Each row below has a hidden score, from 0 to 40, with 20 about the middle. What is it? The score is a weighted sum of the row's numbers plus the product of two more (or one squared), each taken from its middle value.
(-15, 10, 6, 11, 19, 34, -8, 12, -31, 33, -35, -1, 6, -16,
 -18, -38, -8, 56, 28) 10
(-50, 20, 38, -39, 54, -9, 46, -40, 40, -6, 15, 62, 28, 21,
 -2, 79, -5, -37, -19) 16
(13, -37, 3, 16, -23, -33, 4, 42, 11, 1, -1, -1, -23, -10,
 -7, -24, -26, -4, -14) 24
(8, 8, 3, -45, 50, -21, 31, -48, 13, -46, 42, 58, 14, 15,
 -26, 49, -22, -17, -32) 13
(72, -9, -35, 8, 7, -57, -6, 19, 27, -22, 6, -8, -39, -9,
 -34, -35, -33, -25, -43) 24
(7, -40, 12, 11, -46, 11, 22, 45, -15, 19, -27, -9, -15, -58,
 -24, 9, -20, -14, 3) 20
(0, 11, 13, -43, 46, -42, 7, -23, 18, -16, 42, 9, 0, 28,
 -13, 42, -12, -24, -48) 25
(-38, 11, 16, -20, -33, -10, -2, -9, 15, -13, 0, 23, 5, 9,
 -10, 55, -29, -29, -20) 19
(-11, -5, -32, -19, 7, 26, 20, 26, -2, 20, 14, -5, 13, -19,
 -5, -13, -19, 25, -4) 14
(-20, 9, -22, -40, 50, -14, -39, -13, 66, -18, -15, 31, -4, 111,
 6, 52, 84, -31, -33) 38
(23, -33, -21, 26, -30, -34, 4, -19, -23, -23, 1, -10, -1, 49,
 101, -32, 64, -27, -20) 34
(-16, 28, 12, -28, 7, -3, 17, -49, 4, -3, 25, 8, -9, -14,
 -18, 34, -29, -9, -11) 18
(-9, -22, -19, 35, -1, 57, -37, 22, -29, 8, -10, -49, -30, 34,
 47, -20, 64, 15, 28) 26
(-45, 36, -23, -6, 8, 46, -16, -1, 4, -8, -17, 6, -3, -14,
 -1, -20, -14, 41, 61) 15
(-21, -10, 22, -50, -3, -23, 89, -27, 10, -10, -11, -17, 16, -65,
 -24, 8, -13, -29, -7) 19
(10, -31, 29, -26, -12, -23, 45, 46, -19, 39, -14, 15, -10, -34,
 -15, -19, -50, -3, 11) 15
(0, 37, -59, -17, -17, 6, -24, -58, -37, -24, -56, 13, -18, -4,
 -17, -17, 18, 8, 10) 16
(-24, 14, -35, -42, 23, 41, -16, -4, 16, 31, -54, 5, -28, -24,
 -16, -1, -24, 40, 69) 19
(-1, -23, 38, 0, 21, 0, 15, 15, -16, 42, -44, -26, -2, -29,
 -24, -19, -31, 15, 17) 18
(-20, 7, 8, 29, -24, -11, 2, 2, -12, -9, -8, -9, -12, -7,
 -26, -3, -28, 13, 25) 18
(-20, 24, -37, -40, 17, 59, -26, -14, 11, -14, -54, -3, -31, -11,
 -33, 2, 10, 29, 47) 16
(53, -28, -12, 28, -8, -12, -8, 49, -34, 1, -19, 9, -60, -14,
 -26, -58, -33, -1, 9) 21
(35, -36, 46, 53, -8, -29, -13, 50, -31, 9, 11, -42, 18, -8,
 13, -32, -16, -12, -14) 20
(-29, 6, -42, -34, 60, 30, -39, -11, 25, 19, -13, -8, -29, 54,
 -2, 23, 51, 9, 20) 26
(-1, -24, 21, -26, -7, -4, 34, 60, -10, 66, -19, -5, -47, -32,
 -31, -11, -40, 2, 31) 17
(-19, 111, -29, 23, 41, 45, -14, -49, -19, -46, -7, -33, -19, 32,
 -32, 22, 8, 77, 54) 20
(65, -31, -29, -28, -37, -31, -23, 14, 59, -16, -12, -11, -40, 2,
 -23, 7, 61, -28, -11) 25
(-40, 46, -10, -8, -48, -12, 75, -30, -13, -24, 81, -24, 5, -18,
 -12, 9, 0, 16, 12) 18
(-30, 26, -19, 32, -36, 2, -37, -18, -28, 1, 9, -1, -11, -7,
 16, 29, 4, -16, -10) 31
(6, -37, 32, 7, -34, -10, -12, 50, -35, 31, -12, 10, -5, -27,
 -1, -4, -37, -21, 4) 17
(-24, -4, 13, -15, -29, 13, 51, -11, -4, -29, 8, -17, 26, -32,
 -17, -2, -11, -24, 4) 13
(26, -5, -31, -33, 3, -25, 17, -52, 83, -17, 28, 44, -17, 24,
 -11, 44, 25, 6, -30) 22
(-45, 66, 22, 33, -17, -14, -25, -32, -19, -6, 44, 43, 78, 29,
 77, 26, 3, -19, -25) 16
(-5, 4, -2, 43, 1, -1, -23, -15, -22, -19, 10, -43, 36, -31,
 28, -21, -5, -32, -23) 20
(-3, -14, -29, -29, 58, 98, -29, 20, 6, 19, -56, -29, -21, 51,
 -11, 28, 42, -11, 27) 34
(-6, 3, -43, 10, 13, 34, 17, 8, 23, -11, -6, -27, 19, -6,
 1, -60, -19, 26, 9) 23
(-45, 35, -11, -22, 18, -22, 72, -16, -8, 15, 13, -11, 53, -22,
 11, -32, -34, 61, 37) 29
(5, -17, -30, -39, 11, 53, 3, 4, -8, -1, -33, 2, -60, -49,
 -27, -37, -13, 49, 74) 25
(36, -36, 53, 50, -17, 19, -18, 46, -24, 27, 6, -25, 66, -2,
 48, -28, 2, -18, -26) 21
(18, -8, -35, 3, 20, 7, -29, 34, 24, -15, -19, -22, -45, -4,
 -16, -30, -22, -26, -3) 25
(-11, 9, -16, 19, -18, -6, -26, -27, -34, -14, -6, 20, 25, -14,
 50, -7, -5, -45, -33) 22
(3, 4, -41, -36, 56, 29, -28, -26, 8, -17, -24, 20, -57, 44,
 -28, 39, 4, -14, 33) 20
(-23, -31, -19, -38, 104, 36, -19, 25, 36, 44, -24, 74, -26, 67,
 -11, 57, -28, -15, 14) 19
(-43, 40, -30, -8, -36, -22, -35, -26, -10, -21, -27, -13, -3, 5,
 30, -10, 36, -15, 13) 27
(-44, 81, 4, 23, 1, -20, -57, -20, -21, -22, 59, 47, 60, 24,
 68, 48, 16, -10, -32) 18
(-21, 10, 50, -21, 54, -17, 43, -40, 38, -33, -11, 41, 19, 17,
 -25, 61, -29, -38, -13) 19
(29, -47, 51, 29, -48, -3, -17, 74, -11, 38, -4, -4, 47, -9,
 33, -20, -7, -24, -37) 18
(64, -13, -33, 17, -17, -10, -16, 30, 24, -27, -16, 11, -31, -21,
 -29, -11, -39, -26, -26) 17
(-22, -24, 39, 13, -30, 4, -1, 53, 6, 51, -12, -13, 18, -29,
 0, -23, 3, -6, 6) 15
(40, 13, -21, 40, -30, -23, 13, -31, -36, -44, 79, -44, -6, -24,
 -21, -53, 10, 18, -17) 24
(-21, -22, 23, 9, 23, 1, 3, 28, 14, 50, -26, -21, -2, -4,
 -7, 17, -29, 20, 10) 22
(9, -41, -29, -25, 35, 40, -16, 46, -9, 42, -10, -13, -58, 3,
 -29, 11, -19, 19, 49) 17
(1, -3, -32, 9, 44, 67, -15, -6, -37, 10, -53, -11, -37, -34,
 -22, -43, -23, 84, 72) 14
(2, 16, 10, 6, -15, 33, -8, -30, 16, -30, -12, -43, -8, 35,
 -25, 36, 41, -32, 28) 20
(11, -50, -20, -12, 43, 57, -20, 53, 15, 58, -33, -4, -34, 27,
 22, 15, -7, -27, 11) 25
(56, -21, -3, 21, -56, -23, 11, 35, 42, -21, -4, -8, -6, -41,
 -26, 1, -12, -44, -38) 17
(2, 17, -52, 31, 6, 14, -30, -41, -61, -19, -28, 10, -29, 41,
 35, -32, -5, 21, 31) 22
(1, -33, -22, 6, 49, 38, -18, 38, -4, 27, -10, -34, -30, 26,
 -18, -2, -7, 53, 45) 19
(-21, 53, 48, 38, -7, -33, -16, -51, -26, -10, 36, -28, 26, -31,
 8, 8, 4, 14, -2) 22
(-19, 17, 8, -38, 15, -26, 82, -25, 26, -8, 14, -27, 21, -36,
 -22, -12, -28, -5, -1) 27
(41, 14, -11, 34, -9, 1, -28, -29, -21, -39, -5, -7, -25, -11,
 -21, -21, -8, -8, -5) 20
(-49, -25, 10, -33, 53, 67, -27, 36, 37, 61, -20, 24, -21, 25,
 -10, 55, -17, -33, 63) 17
(-7, 15, 17, -23, 18, -48, 33, -22, 6, -18, 70, -5, 8, 21,
 -3, 0, -28, -22, -31) 23
(47, -33, -21, 14, 46, 59, -16, 39, -8, 19, -22, -10, -49, 62,
 -2, 1, 1, -11, 16) 22
(15, 19, 2, -37, 38, 5, 3, -27, 11, -45, 23, -9, -8, 14,
 -19, 13, -28, -51, -25) 25
(-14, -31, 76, 48, -42, -15, -21, 31, 5, 63, -4, 52, 88, 48,
 104, 2, 4, -24, -32) 21
(-44, 13, 23, -38, 17, -20, 66, -14, 40, 19, -17, 73, 12, 0,
 -13, 70, -11, -15, 8) 14
(-6, 28, -29, -19, -2, -30, 43, -31, -16, -12, 100, -29, 20, -19,
 14, -47, -2, 13, -23) 18
(8, 11, -37, -7, -28, -13, 67, -39, -12, -32, 104, -2, 33, -31,
 -2, -46, -15, 54, -10) 14
(16, -26, -24, 5, -30, 33, -10, 34, -10, -21, -34, -15, -44, -33,
 -32, -17, -3, -37, 22) 21
(-29, 69, 38, 21, -22, -23, -7, -28, -34, -30, 38, 33, 70, -21,
 38, 42, 3, -5, -20) 13
(61, -30, -15, 46, 5, 52, -25, 17, -23, 7, -24, -25, -39, 38,
 23, -23, 58, 8, -3) 19
(-30, -13, -6, -15, -23, -1, 31, 32, 26, 17, 3, 0, 11, -20,
 1, -16, 0, 11, 3) 18
(27, -20, 25, 32, -1, -6, -14, 9, -36, 29, -22, -7, 27, -12,
 10, -45, -28, 21, -10) 14
(9, 17, 3, 37, -41, -42, -3, -41, 21, -19, 43, -35, -16, -13,
 -17, 21, 15, 7, -29) 33
(-37, 2, 29, -26, 0, 16, -3, -8, 8, 23, -51, 3, 8, -32,
 -21, 46, -4, -29, -8) 17
(-20, 9, -15, -15, 44, 6, 25, -21, -3, 35, -40, 19, 23, -32,
 0, -54, -53, 57, 20) 17
(15, -13, -26, -41, 118, 14, -23, -37, 47, -25, -56, 31, -32, 83,
 -7, 31, 50, -29, -22) 34
(33, -59, 15, -5, -30, 59, 4, 32, -6, -11, -29, -50, -38, -15,
 -29, -14, 67, 1, 39) 20
(-11, 20, -5, 0, -14, -30, 18, -24, -22, -23, 51, -14, -21, -34,
 -13, 16, -34, -25, -8) 29
(0, -28, 20, 6, -27, 6, -8, 27, 23, -3, -19, -39, -6, -27,
 -13, -17, 47, -38, -9) 22
(-13, -37, -15, 10, 19, 39, -16, 36, -14, 54, -7, -6, -34, 20,
 26, 15, 14, 22, 10) 23
(-25, 86, -21, 11, 39, 23, -23, -40, -11, -23, -28, -36, 2, 6,
 -28, 4, 6, 54, 35) 26
(-24, -16, 34, 2, -11, 45, 1, 31, -13, 51, -16, -27, 2, -35,
 -4, -8, -16, -4, 23) 14
(14, 14, -31, -37, 19, 46, -31, -11, 8, -37, -45, -31, -39, 38,
 -53, -14, 35, 15, 38) 24
(21, -29, -17, 30, 23, 12, -31, 23, -3, 8, -36, -26, -16, 58,
 48, -37, 26, -4, 26) 33
(-19, 24, -29, 12, 33, 52, -35, -23, -13, -16, -27, -18, -15, -3,
 -5, -11, -7, 31, 37) 17
(29, -12, -12, 59, -8, -32, -19, -14, -23, -20, 24, -2, 31, 0,
 51, -55, -47, 1, -33) 20
(-11, 15, -11, 27, -2, -15, 46, -19, -11, 1, 65, 4, 65, -15,
 30, -67, -34, 71, 8) 10
(33, -42, 55, 47, -33, 4, -8, 27, -45, 3, 25, -40, 55, -51,
 29, -23, -6, -9, -3) 13
(22, 3, -5, -27, 20, 42, -16, -38, 1, -28, -43, -36, -34, -5,
 -36, 7, 33, -40, 27) 19
(-32, -4, -35, -5, -12, 56, -12, 28, 15, -8, -19, 7, -16, -2,
 -11, -31, -16, 58, 76) 14
(53, -26, -7, -15, -36, -1, 15, -9, 8, -36, -7, -7, -47, -57,
 -34, 26, -1, -51, -23) 34
(-9, 22, -12, -26, -19, -17, -10, -41, 13, -32, 34, -19, -11, 5,
 -16, 44, 22, -32, -40) 24
(39, -15, -56, 2, 26, 68, -26, -8, 6, -1, -27, 1, -23, 87,
 3, 45, 63, 6, -14) 19
(-36, -4, -38, -8, 22, 51, -33, 10, -10, 57, -16, 19, -17, 5,
 28, -8, -2, 47, 36) 17
(-23, 88, 22, 25, -12, -27, -15, -37, -47, -5, 65, -22, 20, -16,
 -4, 61, 11, 63, -10) 17
(9, -18, -25, -6, -13, 18, -26, 9, 27, -6, -30, -52, -10, -6,
 -30, -33, 61, 13, 12) 20
(55, -37, -12, -46, -18, -13, 25, -30, 54, -54, -5, 58, -32, -5,
 -49, 10, 2, -23, -18) 23
(34, -35, 50, 21, -23, -18, -1, 43, -28, 18, -27, -44, -8, -36,
 -25, -23, -10, -25, -2) 18
(-13, -31, 36, 23, -50, 5, 18, 12, 15, 6, 48, -58, 32, -22,
 6, 5, 42, 4, -13) 20
(22, -39, 40, 52, -21, -34, -15, 41, -23, 17, 37, -23, 60, 2,
 56, -7, -13, -15, -39) 21
(-25, 22, 33, -41, 2, -7, 92, -48, 49, -38, -3, 7, 33, -5,
 -37, 35, 15, -38, -10) 19
(-33, 8, -15, -33, -3, 5, 59, -17, -1, 21, -13, 1, 25, -38,
 -24, -20, -22, 46, 17) 12
(13, 15, 8, -43, 21, -24, -4, -15, -13, -18, 39, 33, -11, 33,
 -4, 60, -30, -27, -26) 19
(-5, -1, -2, 18, -10, -12, -17, 11, -33, 6, 26, -10, -13, -4,
 -6, -22, -14, 16, 9) 20
(39, 22, -19, 9, -27, 18, -17, -15, -36, -24, -26, 1, -28, -2,
 -26, -18, -8, -10, 24) 12
(-47, 23, -50, 0, -5, 71, -36, -1, -22, -22, -39, -11, -13, 1,
 2, -33, 11, 55, 69) 16
(41, -7, -39, -38, -6, -6, 2, -6, 64, -26, -1, 43, -36, -5,
 -23, 38, 4, -33, -32) 21
(28, -35, -14, 22, -18, -28, 26, 47, 0, -14, -15, -26, -19, -24,
 -24, -33, -38, -7, -22) 20
(21, -26, -3, -46, -18, -31, 26, 2, 66, -19, 53, 70, -14, 39,
 -11, 61, 25, -38, -29) 20
(62, -13, -19, -34, -13, -41, -21, -10, 55, -29, -6, 18, -12, 47,
 -39, 20, 112, -10, -42) 20
(-22, -8, -10, 6, 29, 72, -30, 33, -15, 39, -30, -2, -26, 3,
 19, -7, 2, 18, 52) 16
(13, -29, 57, 28, -16, -7, -46, 62, 10, 51, -26, -19, 65, -3,
 35, -24, 8, -34, -38) 38
(-2, 16, 45, 25, 3, -7, 3, -38, -38, 22, -9, -2, 28, -63,
 -21, -32, -11, 54, 3) 15
(16, -34, 24, 54, -22, -23, -29, 37, -38, 29, 16, 21, 63, 34,
 95, -17, -42, -15, -30) 22
